Each run below is a few steps of one of 6 hidden systems, one row a step.
trace 1, ruvop (11 x 18):
[[ -7  12  -5   2  -2  -4  -3 -10  11  17   5  12 -10 -18  14   3  -5   6]
 [  6  10 -16 -15  10   5   9   0  18   4  -7  -5  11  11  10   1 -10   7]
 [ -3   7  -4 -14  18   4   7   6  -7   3  10  -8  -3 -10   4  -9  20   5]
 [ -2   5 -11   7 -15   4  -4   7  -2   8  17 -10  10  15  14  -7   8  -7]
 [ -2  -1   7  -3  10  -5   2  10 -22  -3   4   3  -7  17  10   7  -7  12]
 [ -7 -13  12 -12 -12  14  -4  10  -5   6  11  -7   3  -2  -7   2 -10 -10]
 [  0  -7  10   9  -3  -6  12  16  -3 -12 -11  10   4  12 -11  -6   4  -7]
 [ -6  -7   8   5  -7   7 -14  -2  -4  -6   4  18  -9 -13 -11  16   9   1]
 [ 10   3   3  13  -2   3  -7  -3  20  -7  -6   5  -1   7  -9  -8 -19  -3]
 [-14  10  -2  -7  13  -5   5 -13  -2  -5  -9  15  -9 -16  -9   0  -2   3]
 [  0   0 -17   2  -2   7  -2 -12  23  -2   4 -11  17  -3  -3   1   2  -2]]
trace 2, roz (11 x 18):
[[ -6 -27  11  -8  -9  12   7  35  17  -1  -8  -8  15   5  -4  15 -12   0]
 [ 24  -1  22  -6   5   6   9   7  -4   0   3  38 -17  -6  -7   0  18  -5]
 [  1   5 -17  10 -16  16 -21  -5  18 -22 -21   4   7   8 -21  -1   2 -18]
 [-13  12  13   3  33   9   9  -2  11 -10  -8  14 -15  -2  -1  -2 -23  20]
 [ -8   5 -17 -24  -6  -3  -9 -27  12  -2  19   6   3 -28 -10   2   4  -7]
 [-16   7 -21   7  20 -11  27  11   3  -5   0  -7  22  14 -10  -7   9  11]
 [  5  10   0   6  13   5 -17 -15 -26   5  25 -11 -15  -6   7  -1  18  11]
 [ -7  -5  -6   7 -19 -16  -3   0  -3   1   9 -27  15  16  -3 -18 -25 -12]
 [-13  -7  15  -5   3 -11   8  13 -31  12  -2   8 -13   1  22  19   1  14]
 [ 21 -29   6  -4 -24   8  -8  -4   2   4   7 -15  16   1  -9  12   8 -16]
 [ 12  -2  19  14   6 -17  13  24  -6  -9 -28  17 -13  12  -2 -10   0  -1]]
trace 3, Tugi:
[[-18 -19  16 -11 -10   2  -2  22 -14  -8  14  -3   0   1   2   4   0  -4]
 [ 12 -10   4   6 -18   8  -1   8  -4   6   1  21   6  10 -20  14   0 -11]
 [  9  -4   6   3   0   2 -19  -2  -4 -27 -20   5 -10   3  -7   5   8  -4]
 [-14  -3  11  13   1   9  -6  -5  10  -1  -8   4  -9 -26 -14  -3   0  -3]
 [ -3   2   0  -1   7 -14   9 -11  21 -10  -5  18   1  -6  -4   1 -14   4]
 [  3   2 -15  -6  15 -18   0   5   4   2  -4  -7  -1 -17  -9   6   6  18]
 [ 11  11 -11  14  11  -5  12 -12   4  12   3 -12   8   3  -4 -14   2   3]
 [-13   7  -7  -3   4 -12   4 -12 -12  -1   6 -14   3   6  21  -5   2   4]
 [ -6  -7   0  -3  -6   6   7   4  -8  20  10 -16  11   6   7   5 -12   0]
 [ 15  -7   7 -11  -9  -4   6   4 -16   1   1   1   2  20   9   0   0 -11]
 [  0  -9   4   2 -16  13 -10  12  -8   0  -8  -6   1   1   5   9  19  -9]]
trace 4, Leme:
[[  2  11 -11  16   1 -10  -7  -6 -12   0 -21   7  -9   1  -3   8   5   5]
 [ -3   6  -9  -5  12  13  -5 -16  12   4  -2 -16   2 -10  12   3  -5   8]
 [ -3   7   9  -5   5  -7  18   9  10   6   1   7  -4  -5   9 -20  -6  -5]
 [ -8  -1 -12  -9 -12 -14   4   2  -5   1   5   9   8  -3   5  10  18  -4]
 [ 17   3  -5   2   6   9  -4   8  -8   1   2  -9   2  19  10   2  10   5]
 [ -8   3   8  -5  -9   4 -15   0 -11  -1  -2  -7 -16  -5   8 -10  -9  -9]
 [-11  -9   2   2 -11  14   5   5  15  -3   0  -2  16   6   0   3  -5  -9]
 [  6 -11  17   0   4  -3   2  12  -5  -5   4  17  -9  -1  -4   9   3   8]
 [ 11   0 -11   4  -8   2 -14  -6   1   0   4  -4   2  -6 -19   0   7  -6]
 [ -6   8   2  17  12   9   2  -4   2  -8 -15   4  -4   8  -2  -2  -6   4]
 [-10  -1   2  -5   4  -5  -2 -13   9   3  15   1  -3 -20   3   3  -6   7]]
trace 5, gif, 11 rows:
[[  6  -5  12   7 -12 -12 -14   5 -18 -14  13 -18  -5  11   2 -25   4 -14]
 [-27  -9   9  16 -24  -3 -12   5 -14  10  -5   3  -7  -9   6  13  -5  -4]
 [  6 -19  20 -15  -7  12   5   5   2  -3  -6   9   3  15   8  17 -22  -4]
 [ 18  -9   5 -17   0  -8  -6   7  -7  -9 -21   9 -12 -15 -20   5  10  -4]
 [  9   1  -1  28  -2  13   2 -10  15  -3 -22   8   7   2 -16   3   8  -7]
 [ 10  10   6   9  21  -8  -4 -10  14  -6  -8   5 -16  -4  14   0 -10  20]
 [ -3  11 -19 -14   6  -1   9 -11  19  18  -1  -5   6 -20  -6  -4  -8   2]
 [  0  10 -10  -2  17  -5  25   3  -1  -2   3  -4  13  16  10 -13  14   3]
 [  1   1 -13   4  -1  -6 -13   2  -4   5  25 -17   1 -10  10   0  22  10]
 [ -8   4   1  10 -16   4  -2   9  -7  12  15 -12   5  18   5 -17 -17 -11]
 [-18  -2   8 -16 -10  -1  -5   9 -22  -2   0   6 -11   0  20   9   5  -3]]
trace 6, tana (11 x 18):
[[ -6   6 -13  -1  10   7   5  10  18  -9  -2  -9  12   7  -9 -10  -6   3]
 [ -9   7   4  -4  18  -2  11  -5 -16   2   9   5  -7 -10   3  -4  14   8]
 [  9   1 -11   9  -7  -5   3  -7   3   1  17  -7  17  17  -3  -7   3  -6]
 [-13   1   4  -1   8  -7   6  13 -21   3  -4   0  -6  14  10   6  -8  11]
 [  5 -10   0 -11 -14   6  -1 -18 -10   9   5 -15   9  -2   1   1   2 -15]
 [ -2 -16  13  -1  -3  -9  11  17   2 -12 -10   8   4  11   0   5  -8  -1]
 [  5  -5   1  -2  -8  -1 -13 -13 -15   9  -4   5 -11 -17  -7  15   7  -2]
 [ 12  -5   5   8  -3   5  -3   1  22  -8 -12  -4   5   8  -8  -5 -18  -5]
 [-15   5   3  -4  10  -8  -7  -1  -4  -5 -12   7 -17 -23   3   5   6  11]
 [ 14   3 -11   9  -1   8   4 -10  23   8   5  -5  14  -4  -9  -7   4  -6]
 [ -3  11   1   1  21 -12   5  16  -1 -10  -3   9 -13   5  11  -5   3  18]]
trace 7, Leme (11 x 18):
[[ 37   8 -16  24   7 -25 -13  -7  -1 -12  11 -23   6  25 -15 -22   0   7]
 [-37  15  -3   7   7  -4  -5 -15 -34  10 -21 -10 -14  -1  -1   2 -33   8]
 [  1 -18   3 -28   4   5  24 -27  25  -1  11 -18  28   0  13   3 -18  -4]
 [  8 -13  18  -1   6 -39  24  35 -16   1  -7   5  -8  -1  -8 -14   6   3]
 [  8  -8 -20   3 -25  -2 -11 -25 -26  16 -12 -14  13  -3  -5  23  23 -11]
 [ 20   1  11  10  18  14  -5   6  14  -8 -33 -23  -7  17  23  -5 -13  11]
 [-25  -8  15 -11 -14  -4  -1   4   3  21   0   0 -16 -45   3  -5  -8  -9]
 [ 19  -5 -12   2 -11   4  23   8  32   1 -12  19  27  13  -3   9  17 -11]
 [  7   5   5   1  17 -10 -18  16 -20  -6  -7  12 -31 -17   7  12  27  22]
 [  8  19 -22   8 -14  27 -15 -19  16  20   9 -17   8  -3   0 -17   2 -18]
 [-24  13  13   1  12   0   9  17  10 -20 -16  27 -14  13  22  -5 -15   7]]
trace 8, tana (11 x 18):
[[-35   6 -16  -1   3 -13  29 -33  -9  15 -19   8  14 -10   6  19  -3   3]
 [ 37 -23  -4 -13  18 -10  15  -7   9   1   8 -20  23   8   1  21   7  20]
 [ 13  -3  11  17   1 -39   6  15 -28   3 -24  -9 -17  -2  -2 -19  10  -1]
 [  0   3  -9  23 -23  11  -5 -30  -1   8 -28  -4  11  14  23  15   4 -13]
 [  5 -22  17  -7   5  -2  -5  19  19   0  -4 -16  -3  -8  33  18  -9  21]
 [ 15   1   0 -13 -20 -17   2   9   4  20 -12   6 -12 -30   0 -13  16 -19]
 [ 15   8  -7  12  -4  22  -5  10  18 -13 -22  22   3  21   2  10  15  -4]
 [ -1   2  15  12   8  13 -28   9  -2   1  15  -8 -26 -19  13   0   6  15]
 [ -8  16  -7  -2 -17   2   2   2  27   8   8   3   3  -5   5 -28 -15 -21]
 [-18  13 -15 -21  15  14   5  17   2  -9   3  21   0   4   5  15  13  12]
 [ 17  -1   4   2   5  17  -3   2  -8   9  34 -11   2  -2 -17 -14  14  -3]]
trace 9, roz, 11 rows:
[[  3  13 -25 -19  -6 -13  24 -27  31   6 -10   3  19  -7  24  -6   8 -12]
 [ -4  11 -21  10  24   2   0  26  13   9  -3 -19   0 -15  16   1  34  27]
 [ 18  20  -5  12  -3  15  -2  -7   3  28  32 -14   0   7  10 -30  -3  -9]
 [-18  17 -13 -14 -16 -11 -11  25  -9  -2   0  -7  -6  21  35 -11  -8  -5]
 [-12 -17  16  -8  -9  32   0  27  -8  21  22  -7   3   0   9  17  -1   3]
 [ 23 -11  16 -14 -15  -4   6  20   0 -12  17  21   3  22  -2  -9   6 -19]
 [ -9  -1   3  10 -11  19 -20  24 -14 -14 -21  17 -12   7 -20  12   8  -7]
 [  5  -7  22   0   8  26   0 -17  13 -15   1  15  -1  11 -14   5 -31  -3]
 [-12   1  -3 -23   5 -19  -5  -3  10 -26  -7  23 -11 -23 -17   2  -1   0]
 [-15   3 -16  11  16  14  16 -17   6   2  -2   5  20  -7 -30  11   9   6]
 [ 10  13  -9   0  28 -16  -1 -24  -3 -21  11  -5  -3   6   3 -11   8  15]]
trace 10, gif:
[[-13   5  20  -7  15  19   7   7 -21   7 -12  16 -21  -7 -14   0 -14   1]
 [  0  -6  -3 -16  -4   8   0 -25  17 -25   1  21  10  -3 -11  11   7 -12]
 [  2   0   2  17  24 -14   5  16   5 -13  -4   3  -2   1 -27  -5  -6  19]
 [  3  15 -18   6   8   6  -8 -38  -9  10   1  -2   1  -5  -5  11  -1   6]
 [-13   1  -4  -5  12  -7   8  -3  16 -18  -3 -23  11   7   8 -19 -18   1]
 [-11  -5   1  -3  10 -16  17  -6 -23  20  12  -7   0 -19   2   4  14  10]
 [  8  -9 -12   2 -21  -5   0  -5   4  -3  10 -16  26  25   7   2   2 -11]
 [ -2  -6  12   7   2 -11 -10  24 -27   3  -9 -17 -18   0  10  -4   3   8]
 [ -1 -11   7  -1 -29  18  -6 -17   3  13  -2   0   6  -7   7   9  -2 -22]
 [  5 -10  20  -3   0 -13   8  26   5 -15 -18  12  -9  11   8  -3  -9   0]
 [ 13  -4  -5  -1  -4  10  -8  -4  -1  16 -10  13  -6 -22 -13  24  17   3]]
trace 11, Tugi (11 x 18):
[[ 13  17  -2  38 -12  22  -7  11  15   8 -15  13  -5   9   2 -11  15 -12]
 [-16  18   7  -6  11  13 -20 -13   3 -17  -7  16 -27  -4  27   4  -9   8]
 [ -8   0   0 -23   5  16  -1  16  29  12  13  -2  -2 -25 -10  -6 -20   2]
 [ 14  12 -10 -12  16 -15  22  15   7  -9  11  26   5  12 -12 -12  10   4]
 [ -3  13 -28   9   8   7 -21  -1  -8  -4  17 -14   3   0  -6   6  28  13]
 [-11  12   7  17   8  14  -1 -11 -10   0  14 -12  -1  20  -8 -23 -28  -4]
 [-25  -5  -1 -34  -8  -8   4 -10 -23  -5  13   4   3  -3   0   6  -6 -10]
 [  8 -26   1   0  -5   9   9  16   1  -1   5 -11  25  14 -22  15   0  -1]
 [ 18  -6  13  15  -7 -17  -9  -5 -26 -12  -2  10 -12   7  -8  -2  16  -6]
 [-21  -4  -5  16 -18  15 -17 -12   5  -5 -23 -10   4  -9  -4   9  -1 -12]
 [ -2 -11  29   1  15  -4  14  -7   5  -6 -13  13 -10  -5   0   4 -24   8]]
trace 12, ruvop (11 x 18):
[[  7  -2 -16 -11  22  -7   4 -15  -9  -5  -4 -18   9 -10 -13   8  18  13]
 [ 16   1  -9  11  -9  -7 -11 -12  -8  11   9 -29   4  -2   4 -15  13  -8]
 [  0   1   1   7  -3 -20   2  -7 -25   9 -14 -10  -5  13  24   6  -4   5]
 [  4 -23  14 -16  -5   5   2   1  -5  14  -2 -17   3  -8  12  19  -6   3]
 [ 18 -14  14  -1  -7 -10  15  23   2   5 -15  -2   1  -1   1 -11   9 -11]
 [  0  -3   6   7 -12   6  -7  12  -4   4 -13  19 -12 -10   8  14  23  -3]
 [ 14   0  12   9  -2  15  -9   4  25  -4  -5   9  -7   5  15   2 -10   2]
 [ -9  14   6 -13  10  -2  10   5  11   2  -3  21 -16 -16   3 -11  -9   1]
 [-12   8 -19  -6   0  16   5   4  24   0   4   5  15  -2  -2   3   8  -2]
 [  9  15  -9   1  23  -1   2   2   1 -11  16   5  -2   9   0 -10  12  12]
 [-13  14 -13  -5  -6   6 -15  -2 -10   8  22  -7  -3   0   3  -7  -6  -2]]

Name the system that made each run.
trace 13 (2 x 18):
[[ 11  19  -7  -4   2  -5  -9 -10   0   6  11  33 -16  -8 -18   1  -8   3]
 [-19  17 -21  -3  11  19  -1   3  15 -17  -8   5  10  12 -12  -1  -7   2]]
 | gif
trace 14, 2 rows:
[[ -9   6  17 -21  19   4   2  -3 -23   8   2  -2 -24 -15  -1 -11 -16   3]
 [ -2  -6 -13 -21 -14   8  14  -2  23   1  13   0  26  -3  -7  -3   6 -18]]
 | Tugi
trace 15 (2 x 18):
[[-19  -3  -8  21 -10   4 -21  -1 -21  10   2  -2  -5 -13 -17  22   5   9]
 [ 14  -2  16  -5   8  11   9 -16  21   3   1  -3   3   8   0 -10 -38  -3]]
 | tana
trace 16, 2 rows:
[[-17   2 -14  15 -15 -15  -5  -2   5  11  10  -8   9  -2   8   3  -7   3]
 [  7   3  -1 -15  10   5  12   7  -5   8  -5  10   1  17   6  12 -15   8]]
 | Leme
trace 17 (2 x 18):
[[  2  -8  42  14  12  21  15  14 -20  13  -6  25 -20   9  -9   6 -23   5]
 [ 12 -13   1 -25 -30  -2 -24 -25  12 -28  -8  19  -1  -5  -6  13  -2 -25]]
 | roz
trace 18, 2 rows:
[[ 20  -3   2 -16 -11  -4   2  16 -12 -16  16   2   4  14   5 -23  40 -24]
 [-16   0   9  33 -22  14  -8  23 -24   5   6  19  -3  27   2  10   3  -6]]
 | tana
trace 19 (2 x 18):
[[-19   0   6 -16  32  33  12 -25   1  -5 -15  -7   3  -1   0  18 -26  15]
 [  5 -20   3 -13   9 -31   6 -11  11 -16  22 -19   9 -29 -15 -14  18   3]]
 | tana
trace 20 (2 x 18):
[[ -1  -9   7 -20  21  -4   8  -2  11 -23 -13  -8   2  -8   0  -1   1   6]
 [  1  -3  -3  19   0 -16   7  -4  -2   5   1   3   3 -19 -15  -2  24   1]]
 | tana
trace 21 (2 x 18):
[[ 23  -4   1  10  -9 -11 -13   0   9  30 -14 -10  -9 -10  -8   9 -35   9]
 [  4  13  -7 -19   2   6  17 -12   0   6 -44  -1   1   6  17  -4  -3 -14]]
 | gif
trace 22 (2 x 18):
[[ -2  -6  12  23   8   4 -12 -15  10  -6  -2 -45   3  11  24 -13 -30  11]
 [-13  -5   9 -24  -5 -30  15 -14 -18  26  -6  -9 -10 -28  17  -5 -14  -5]]
 | gif
trace 23:
[[-16   9  -5  -2  -5  -7  10   7  -6  -8 -20   5   1  13   9 -10   0 -11]
 [ -9 -13   6   1   8  11   0  -1   3  -3  13   2   5  -9   4  21  11  14]]
 | ruvop
trace 24, 2 rows:
[[  3  14 -11 -21  28  -1   8   9 -15  -9  -2   7  -8  -4 -29  -9   7   8]
 [ -3   6  -2  26  10  10   3 -22 -12 -11  11 -12  10  11 -19 -15  14  -6]]
 | tana
trace 25, 2 rows:
[[-20 -14   7  18   1   7  36  -2   7  31   3 -31  27  -9   4 -10  -4  -2]
 [ 23 -14  16 -12  -9 -37  16  -4  -4   2 -20  26  -8   4  22  13  -7   0]]
 | Leme
trace 26 (2 x 18):
[[ -2  -8  -9 -18 -31 -19 -28  -4 -14 -14  20   5   0  21  14  18 -15  -5]
 [-11 -17   9 -10 -11  20   2  26 -12  21 -17 -10   3  -4 -24  11 -25  -8]]
 | tana
trace 27 (2 x 18):
[[ 21  -2   2   0 -12 -15   0 -23  -5   7  -3 -15   5  25  27  -1 -23  -6]
 [-18 -13   3 -21  -2 -10   0  26 -10   3 -19 -23  -1  -5   2   3 -17   3]]
 | Leme
trace 28 (2 x 18):
[[-16   7  -1   5 -20 -11 -11   0   6  11  19   2  -8 -15  28  -8   7  -5]
 [  3   7 -13 -17 -10  14   9  23  15  17   2  11  11  12   6   4  -8  -4]]
 | tana
trace 29:
[[ 21 -23  -1   0 -13 -20 -15  33  15 -12   3   7   4  -1 -16  18   5  10]
 [ 21  13  -1  20   1  20  -9  -1 -20  20 -25   4 -13  10 -19   2  -5  -3]]
 | gif
trace 30, 2 rows:
[[  4  -7  13  -1 -12  13  14   6  -2   4   8  28   6  13   2  11   7 -11]
 [ 11  -7   0  -2  -9   3 -30  12   2 -19  -3   3  -9   3   1  14   8   2]]
 | Tugi
trace 31:
[[ 17  18 -11  25  10  10   1  -9  16   2   9  18   4  21   3   3   1  11]
 [-15  21  -8 -17  14 -10 -17  -1  -6  -8  11   8 -23 -12   0  -5 -13  14]]
 | Leme
trace 32 (2 x 18):
[[-18 -22   2   2   0 -25  -6   7  11 -14 -32 -13   1 -22   5  21  -3  15]
 [ 27  -6   5   7   2  -4  16 -18  18  27 -20   6  -1 -30  -6   6   7   0]]
 | tana
